(in the rows, 128 means zero)
The rows of T fall into 3 groups, which share some directions, and each row is roughly a mix of its group's hidden directions.
T:
[[132 150 181 176 116 122  98 169 149 129 147]
 [124 175 167 128 143 127  93 176 132 165 145]
 [111 160 133 100  59 147 119 142 143 143 163]
 [104 103  99 104 191 140 151 116 131 169 119]
 [173 122 110 133 153 108 150  66 125 121  92]
 [ 78 139 112  88 136 137 164 131  77 134 105]
 [145 131 119  86 121 140  79 168 148 166  98]
 [ 88 135 164 110 185 151 104 158 116 144 140]
 [ 98 147 104 135  63 112 144  91 113 102 111]
 [126  94 101  72 145 137 104 140 141 180 115]
 [123 116 114 150 124  94 180  90  74 123 129]
 [142 129 144 143 206 147 156  96 123 135 118]
 [161 147  80 101 124 131 140 100 157  76 114]
 [148 109 122 113 182 111 155  85 118 173 114]
 [107 167 124 126  72 141 166 103 133 110 167]
 [154 140 146 157 127 146 178 121  72  95 128]
 [150 142 141 149 185  99  80 111  98 128 115]
 [130 107 181 132 149 147 119 139  80 176 114]
 [130 156 120 126  61 122 140  96 141  79 129]
 [106  86 116 141 172 129 116 140 137 129  63]
 [169 127 139 118  62 140 156 114 162 146 143]
 [185 152 149 169 118 122 112 121 136  77 139]
 [ 89 128 102  68 127 103 111 122 143 174 138]
 [ 78 171 111  97 129  99  90 143 144 156 120]
 [140 138  91 110  61  99 101 150 147 123 110]
 [192 125 163 174 146 155 129 143 118 130 146]
 [106 129  90 121  78 143  92 153 132 103  86]
 [ 96 138 157 118 181 118 121 135  83 150 167]
 [118 139 186 178 126 135 100 168 143 127 147]
 [117 164 139 162  94 141 167 110 115  80 154]
 [178 121 148 168 105 157 169 123 122  90 117]
 [112 124 115 148 100 151 193 125 138  79 142]
 [167 142 147 144  60 127 124 149 105  97 118]
 [198 141 150 165 120 124 166 124 119 107 117]
 [ 88 114 116  79  97 137 127 153 148 179 134]
 [105 114  73  90 117 125 163 101  86 135 121]
 [ 87 105 117 147 161 109 165  92 111 102 164]
 [175  82 110 134 181 127 141  94 126 115 115]
 [163 137 174 120  82 137  81 143 104 116 109]
 [105 118 179 116 118 149  88 172 140 138 166]
 [ 98 137 152 114 198 160 132 133 132 143 162]
 [148 138  94 132  65 126 130 138 142  74 116]
 [ 85 103 169 158 133 126 118 153 103 178 142]
 [111 146 136  95 148 122 166 123  69 150 166]
 [138 111 103 150 181 130 142 122 193 126 110]
 [100 133 159  93 187 146  98 149 110 154 131]
 [104 129 121 143  55 128 121 169 124  98 144]
 [113 131 157 138  59 126 103 166 111 115 153]
 [140 153 162 114  75 126  88 154 139 169 137]
 [ 69 142 134 139 156  73  97 149 133 137 129]
 [158  71 125 122 185 141 116 113  95 138 126]
 [121 159 126  83 118 118 136 120  85 171 173]
 [ 89 159 135 133 143  93  74 171 135 131 116]
 [157 112 173 164 134 119  82 176 122 118 122]
 [ 92 131 125  95  69 158 135 155 140 141 163]
 [174 120  96  86 111 182 146 107 131 135 117]
 [115 120 103 129  58 136 104 163 138  95 111]
 [180 112 163 174 148 142 101 124 143  99 106]
 [124 161 148 164 150 110  85 170 116 100  98]
 [147 162 186 162 152 142 118 169 127 147 134]
 [167 125 127 158 185  92 119 100 128 114  95]
 [171 156 147 130 114 118 150 107  80 116 177]
 [149 154 153 184 106 148 139 132 107  77 143]
 [131 139 120 162 143 127 184  78 112  88 128]
 [ 93 118 112 109 199 131 133 107 145 164 136]
 [155 143  77  97  80 103 113 133 140 125  93]
 [173 143 157 160 109 161 142 143 155  89 156]
 [145 136 129 174 154 119 169  85 110  83 121]
 [119 131 174 170 141 150 106 185 154 138 133]
 [196 145 112 127 130 103 125  95 151 116  88]
 [200 130 144 135  84 139 128 111 155 116 148]
 [116 127 176 169 131 148 105 187 148 141 136]
 [195 113 124 150  92 127 161 101 151 117 129]
 [103  93  93 127 178 132 173  98 114 110 124]
 [133 139 116 146  99 146 190 119  84  97 106]
 [ 83 141 104  79 125 121  94 159 147 166 119]
 [ 97 126 103  71 126 114  98 133 151 178 141]
 [ 90 131 122 140 158 110 129 125  57 109  99]
 [115 169 135 106 107 126 158 109  66 102 149]
 [120 104 113  92 177 119 139 138 100 186 122]
 [151 144 168 163 129 105  76 171 131 119 112]
 [192 115 125 151 101 144 132 138 184 127 136]
 [173 122 163 179 128 138 151 103  99  95 136]
 [180 115 161 174 145 120 101 125 156 120 161]
 [170 149 184 146 150 155 152 150  95 136 135]
 [135 175 168 105 151 150 136 133  75 137 156]
 [ 67 123 112 100 127 106  84 125 167 130 108]
 [ 65 179 115 113 134  99  96 143 132 138 125]
 [ 71 126 100  72 125  95 122 115 147 144 131]
 [173 104 155 168 148 139 120 108 123  96  82]
 [120 149 166 127 159 150 160 152 110 113 188]
 [123 154 134 149  78 109 133  98  80  87 140]
 [176 130 147 169 128 142 178 125  90 112 148]
 [169 127 132 166  95 145 148 114 137  73  99]
 [162 129 161 164 139 122  91 137 188 116 114]
 [ 78 100  88 124  81 111 114 105 133  97 133]
 [154 127 127  97 148 103  67 132 145 175 113]
 [110 117  98 146 108  97 184  96  85 134 123]
 [ 72 130 107  87 146 106 115 120  88 146  99]
 [151 115 105 165  93  95 109 119 172 108  89]
 [ 97 126  79  70 126 128 140 113 158 160 129]
 [129 159 133 135  65 131 135  98 140  74 131]
 [125 130 139 178 131 141 178 112 101  75 132]
 [132 110 127 185 117 154 132 138 152  89  78]
 [162 133 121 129 196 139 161  88 130 130 105]
 [ 76 115 149 129 110 151 121 183 106 149 159]
 [108 101 153 122  98 148  96 186 127 129 168]
 [118 126 150 149  58 134 121 148 102  86 145]
 [160 150 127 148 132  94 121  68 154  87 126]
 [163 158 113 132  62 138 138 125 118 161 158]
 [120 137 151  87 156 112  84 128 143 165 175]
 [168 124 169 131 162 111  81 119 146 139 168]
 [ 78 134  98  70 115  97 118 118 148 151 140]
 [107 106 103 106 198 142 146 109 138 162 120]
 [145  81 144 148 201 119 122 140 142 131 116]
 [172 104 152 184 134 127 157 134 129  88 108]
 [128 140 144 154 105 170  96 159 187 112 125]
 [138 149 147 139 210 139 133 121 144 158 121]
 [189 159 143 153  95 109 121 115 137  89 112]
 [126 145 156  95 152 158  72 161 162 135 137]
 [ 84 106 109 108 139 138  99 149 177 153  90]
 [ 67 171  95 105 151 120 100 146 126 118 117]
 [151 100 135 119 180 116 150  79 115 167 112]
 [161 109 135 121 119 152 100 133 201 130 101]]

One row of each group comes first, with its name. Which group is each row after those in?
[109 156 130 163 126 123 127 132  48 113 128] | (93)
[194 139 132 163 145 129 128 100 124  81 119] | (78)
[113 102 102 115 125 152 156 177 100 174 102] | (43)

[174 156 130 144  77 160 142 142 126 156 162] | (93)
[113 108  90 114 188 121 154 102 147 164 118] | (43)
[ 77 138 138 162 146 163 132 177 133  94 123] | (93)
[127 139  80  84 116  98 132  70 111 119 124] | (43)
[132 114  78 129  71 109 142 105 155 130  92] | (93)
[ 89 114  98 129  76 100  95 154 163 132 135] | (43)
[172 153 142 112  82 150  89 162 149 141 115] | (78)
[130  81  80 115 119 128 164  83 126 102 111] | (43)
[ 73 125 107 141 123 134 177 130  88 122 165] | (43)
[116 159 136 146  80 142  96 170 143  83 137] | (43)
[ 83  87 177 137 143 157 112 148 130 135 162] | (43)
